The rows of Z fall into 4 groups, and each row is roughly a mix of its group's hidden directions.
Z (120 x 10):
[[ 23  -9 -18  -3 -31 -41  24   2   6  -8]
 [ -2  13  -1  26 -51  19 -11  15  -8   6]
 [  6 -14  -3  -3 -33 -30 -23  27  27  -4]
 [  1  14 -33  -2  26  -5 -17 -25 -25 -27]
 [ 14  18 -16   9  13  -3 -26 -14 -31 -37]
 [-12 -30  21 -10  -8  22 -35  18  22   9]
 [ -2   3   9   5 -14  45  -4  18 -22 -33]
 [ 18  36  -7   6   5 -26  38 -17 -11   5]
 [ 34 -17  16  25 -30   5   5  20  24  -3]
 [-16  26  26  11 -23  17  26   7  16  25]
 [-11  -9   0   5 -41  21   2  35  18  18]
 [ 22 -33 -12   4 -10  27  16  27  26   5]
 [ 20   5 -22  -6  43 -32   7 -17  -6 -10]
 [ -1  20 -17   4  19   8   7 -18 -45 -26]
 [-13   3 -17 -22 -29   3 -32  14  29  20]
 [  5  -7  -8 -12  44 -40 -12  -2  18   0]
 [-13   0  -3 -18 -47  -3   6  19  13  32]
 [-15   1  -4 -12 -18   4  10  27  33  40]
 [ 12  -3  29  26 -35  28  14  19   3  -9]
 [ -9   1  -4 -25  57  -5  -5  -6   5  16]
 [ -4   4  15  26 -42  29 -18  12  -7 -17]
 [ -9  28 -44 -17  -1 -27  -7 -19   4   4]
 [  7   3 -14 -21  17 -52  19  -4   9  12]
 [ 20  25 -38 -17   6  -7  14 -14 -21 -25]
 [  4  21   4   0  31  27  -2  -5 -32 -32]
 [  5  34 -31 -14 -12 -31  15 -15 -11 -15]
 [-28  27 -17 -21  15 -23  -7 -13  -1  33]
 [ -9  17  -3  -1 -50  -8 -12  17   8  27]
 [  5   9 -38 -17 -15  40  -3  12 -11 -19]
 [-19  -3  22  13 -40  30 -18  17   7   7]
 [ 28  -8 -28 -32  21 -21   4  11  -2 -24]
 [ 43 -24  16  26   7  -9  19  -2  13  14]
 [ -2  10   9  -6 -25 -19  19  24  39  26]
 [ 10 -30  12   1  -5 -27  -9  20  21 -38]
 [ 21  28 -36  -1 -24  -7  31   2  -2 -10]
 [ 26   7  -9  13  17 -21 -16 -34 -25 -23]
 [-18   0  -3 -20  25 -43  -7 -10  16  25]
 [-17   0   3 -35  32 -20  12   3  14  30]
 [-17  10  14  16  13  24 -40  -4 -33  -8]
 [ 25   7   6  30 -33  31   0  12  -3 -21]
 [-14   2   8 -20 -25  -2 -10  37  33  19]
 [-14 -17  31   5   5  46 -20  10   5   8]
 [-22 -14  29 -16 -16 -29  20  17  24  11]
 [  0   4  12  29 -39  20 -27  12  -3 -21]
 [  1   5   7  21 -41  37  -7   6 -15 -17]
 [-39  18 -18 -15 -25  12 -12 -16 -22 -14]
 [ -2  16 -13 -10 -44   7  29  12  26   9]
 [ 31  22 -43   9 -17   2  -2  -9 -21  -6]
 [-17  -9 -15 -16  27  14 -42 -20 -15 -11]
 [-23   5  17 -15 -25  43  15  11  -8  20]
 [ 25 -29  18  20   2 -21  20 -15  25  19]
 [-13  -9   5  -4 -48  27 -24  16  10   3]
 [ 11 -27  27  30 -31  -4  20 -12  18  -1]
 [ -1  21   1  21 -27   6  31  -4 -28 -29]
 [ 19  -2  -4  -4   6  33  46   2  20  14]
 [-16   3  22  17 -32  38 -21  15  -3  -6]
 [-15  -5   7   6 -20   5  35   6  28  38]
 [-17  25 -17 -17 -25  -1  -8  41  -3 -20]
 [-12  48   5  18 -26  -4 -16   1 -17  14]
 [-25  30  -3 -13  21  22   4  -6 -38 -10]
 [  6  -1 -14 -18  55 -13  13 -18  -4   6]
 [ -9 -43 -36 -17   8  -5 -19   7 -12 -11]
 [-14  -1  16  -6  23  37 -33  -7 -24 -11]
 [ 18   1   1  26 -22   5 -27  -4 -29 -34]
 [-15 -12  10 -13   2 -26  11  13  38  35]
 [ -1  -1 -14 -17  45 -12  20 -33  -7   1]
 [-12 -11 -17 -43  27  11   3  24  17  11]
 [-15 -38  23  15  13  35 -10  -5  18   0]
 [ 45  -2  -8  22 -27   8  -5  25  13  -4]
 [  7 -31  28  10 -21   6  -3  39  12 -13]
 [ -9  20  30  39   0  16 -26  -2 -21   0]
 [  0   8 -18 -12 -31 -21 -11  16  41  18]
 [-11  27 -35 -23 -12 -25  -6 -12 -18 -19]
 [  1  -2   6  -7 -21 -18   8   6  44  37]
 [ 26 -22 -25  -5  -2 -32  29   8  22   2]
 [ -5 -33 -10   1  11   5 -20  -7  34  36]
 [ -3  18 -27 -11 -16  20  15  13  16  41]
 [ 11  20  11  16  20 -22  -1 -41 -22 -17]
 [  2  27 -26  -9 -20 -41   2 -14  -2 -22]
 [ 14  -1  -8  19 -50  16  24  -7 -15  -7]
 [  0 -26  48  16   5  24  15  12  -8  -3]
 [ -5  -1  12  20 -34  41 -23  12  -4 -12]
 [  5 -15  -5 -16  18 -34   8   2  35  30]
 [ 23 -28  -3  10  -3  44 -10  20  13 -15]
 [ 14   3  -6  15 -33  35 -17  21 -17 -22]
 [  2  25  27  31  -8 -11  29  -3   2  29]
 [ 23 -13  -6  20 -38  10  14  -1 -11 -35]
 [-27  -4  13 -31  27  11  15  -5 -10  35]
 [ 31   6 -23   6   2 -40  17 -12 -10 -23]
 [ -7  19   6 -11  -9 -30  32  25  27  19]
 [-40   5   6  10 -31  14 -20   9 -28  -9]
 [ 36 -34  -7  -9  24 -15  13  -4  20 -16]
 [ 10  14  15  23 -39  10  37  13  -7  -7]
 [ 19 -23 -12 -12  10 -37 -12  11  31  19]
 [  7 -22 -19   6   7  13 -35 -24 -27 -24]
 [ 20  27   5  47 -10  16  -5   3 -19 -11]
 [-14   2  -6 -22  41  -2 -23   2  16  33]
 [-10  -9  22  22 -25  11  14  22  25  33]
 [ 25 -48   4   0  13   2   9  13  30   1]
 [-11 -26  40  11   8  22  -2  10  18  27]
 [-30  24  10   8 -44  -3   4   9  13  20]
 [-30   9  13  16 -26  32   2   0 -30 -16]
 [ 25   1  -7 -10  32 -39   3 -19  20  15]
 [-34 -14   9  -8 -22  19 -38 -10  19  -6]
 [  8  13 -29 -13  18 -45  15 -10   7  17]
 [  7  14   6  -3 -12 -10  13  15  40  41]
 [ -7  32   0  -2 -27 -13  39   1  11  25]
 [ 11   4  -4  -5 -22 -20 -20  29  33  30]
 [-24 -29   7  -1  18  14  11 -14 -28 -34]
 [ 11  -2  37  36 -16  -1  11   6  29  13]
 [  9 -15 -18  -8  46 -11 -20 -25 -16  -2]
 [ 21  26 -17  16 -22 -17  41   4   4  10]
 [ -5 -18 -25   4 -36 -11  11  31  22  18]
 [  2 -19 -15 -16  20 -37  -3  -3  30  27]
 [  3  -2  18  30 -26  32   9  -1 -21 -28]
 [ 25 -35 -11  -7   5   2  32  16  27  13]
 [  3 -14  15  16  -2  39 -38   8   1 -23]
 [-16  -4  -4 -24  -8 -20  -6  12  27  45]
 [ 16  -5   7  26 -47  28   8  -9 -12  -2]
 [ 28 -10 -37 -12  28 -24 -15 -18  -5  -3]]
Each list below has one row that fits no group; the rest each fit one group, if only roughly. Name that row.
- K916: [ 16 -30   0 -13  17 -38  -5  12  31   6]
- K74: [  3   4   1  11 -43  10   4  25  26  29]
- K6: [-13   8  -5  10 -11  30  -5 -24 -41 -26]
- K531: [-16 -27 -13 -27   1 -21  -4  21  30  24]
- K341: [  6 -11 -20 -27   1  -6  27  24  37  17]
- K474: [ -9  -8   9 -20  21 -21  -7   9  40  32]
- K380: [-20  19  17   3 -46  20 -16  17  -6   9]
- K108: [-17  21  -8   7  17  18  -2 -29 -34 -28]
- K422: [ 23  16 -28  -8  35 -33  -9  -8  -8 -11]
- K138: [ 31  -2   5  38 -32   2  -4  -8 -15 -22]
- K263: [-10   8 -15 -33  35  17 -14  -1 -21 -25]
- K681: [ 13  -6 -14 -26  52 -16  -8   4   4 -13]
 => K341
- K550: [-29  15 -14  -3   6  -7 -37 -11 -36  -9]
- K131: [-23   1  31  13  -9  43 -12  12   1  18]
- K417: [-11   4 -32 -22  19  -6  30 -18   7  31]
- K679: [-22  19  28  31 -18  29 -14  -1 -14  -8]
- K952: [-23  27  27   9 -32  23  -8  23  -6  -2]
- K853: [ -9   3  12   5  -8  54  18  10 -17 -16]
- K11: [ 32 -14 -25   7  12 -38  12 -24   6   8]
- K833: [ 18  29   0   8  -2 -45  24  -1  17  14]
- K228: [  7  29 -14  -9  43 -23   7 -17 -18  -3]
- K622: [ 28  -4 -14   0  34 -13 -11 -29 -20 -24]
- K158: [  7  19 -14   1  24 -12 -18 -34 -34 -17]
 => K833
- K648: [  2 -23  28  22  -8  40 -16  19  15   4]
- K874: [-44  -1  31  -9   1   8 -30  -5  -4  16]
- K956: [ 23  -6 -24  -6  37 -19 -17 -23   7  23]
- K811: [ -7  19 -22 -31 -16  -9  10  26  30  20]
- K267: [  9 -11  22  32 -10  39  -2  23  12  16]
- K209: [-26  17 -23   2 -17  31  -7  -2 -38  -6]
- K687: [-12  17   5   1  27  -1   3 -35 -35 -25]
- K462: [ 13   0  -3  24 -47  27   0  24   3  -1]
- K275: [ -3  -2  -8   8  15   0   3 -54 -27 -15]
- K82: [-17   9  28  12 -11  50  -1   4 -17 -10]
- K9: [-34  -4  19 -10 -27  32 -21  21   0  -3]
 => K811
- K592: [ 47  -3 -28  12   4 -30  12   7   3   0]
- K489: [ -5  26 -34  -4  -4   1 -23  -4 -38 -21]
- K226: [  5 -25  23  18  -6  38   3  22  23  18]
- K217: [-17  25 -19 -10   3 -24  27 -33   4  22]
- K60: [18 -1 12 -8  1  2 50 -1 28 19]
- K409: [-11 -16  24   9 -13  26  -4   7  15  45]
- K270: [ 24 -13  10  23  46   7  -5  -5 -25  -6]
- K227: [ 13   2 -29  -2  22  19   1 -26 -34 -24]
- K638: [-25   7 -10 -19  36 -24   2 -31 -14   6]
- K637: [-18 -17  28   9 -24  21 -31  23  18  -5]
- K935: [ 35 -19   4  13  37 -18  -7 -14  -6 -23]
 => K409
- K106: [ 11   1   4  27  -9  25  27 -24 -29 -25]
- K863: [ 13   2 -31 -21  17 -34  -8   9  16  28]
- K995: [-15 -11   6 -16 -14 -22 -27  25  31  24]
- K615: [ 21 -13   1  24 -44  19   1  23  14   8]
- K271: [-36  -6  18 -27  -9  -8   7   4  19  36]
- K312: [ -7 -13  36  24  22  38  -2   6 -13   0]
- K148: [ -9  11   2   8 -40 -34 -13  11  19  23]
- K139: [-11 -18  17 -13  39 -38   2 -19   8  -4]
- K966: [-10  36   7   8 -44   9 -14  19 -12   3]
- K246: [ 22 -28  23  12 -19   7  -4  18  33  20]
 => K312
- K758: [-33   8   4 -11  15   8 -36  -6 -36  -4]
- K965: [ 10 -42  32  10  22   0  -2   8  24  13]
- K495: [ -2 -18   3   1 -24  -8 -32  21  43   3]
- K45: [ -1  -8  19  13 -32  29  21  29  21   7]
- K754: [ 23   8  -3  31 -15  22   7 -22 -32 -21]
- K840: [-12 -14  34   6 -33   6   8  29  25   7]
- K517: [-29  26   3 -12 -33  32  -1  17 -14  -6]
- K732: [ 16  -5 -34 -20  25 -28  12 -11   8  26]
- K455: [  7  14 -23  22 -34   6  -1 -22 -23 -29]
- K143: [ 26 -21   5  14 -31  20   8  30  25   5]
- K114: [-36 -22  22 -19  -5 -19  -6   3  24  26]
- K554: [-16  -2   9 -35   9 -26  -1  23  24  28]
- K286: [-12  24  22  16  14  37 -10  -6 -33   3]
- K498: [  4   4 -26 -21  23 -47  -9 -17   0  -3]
 => K498
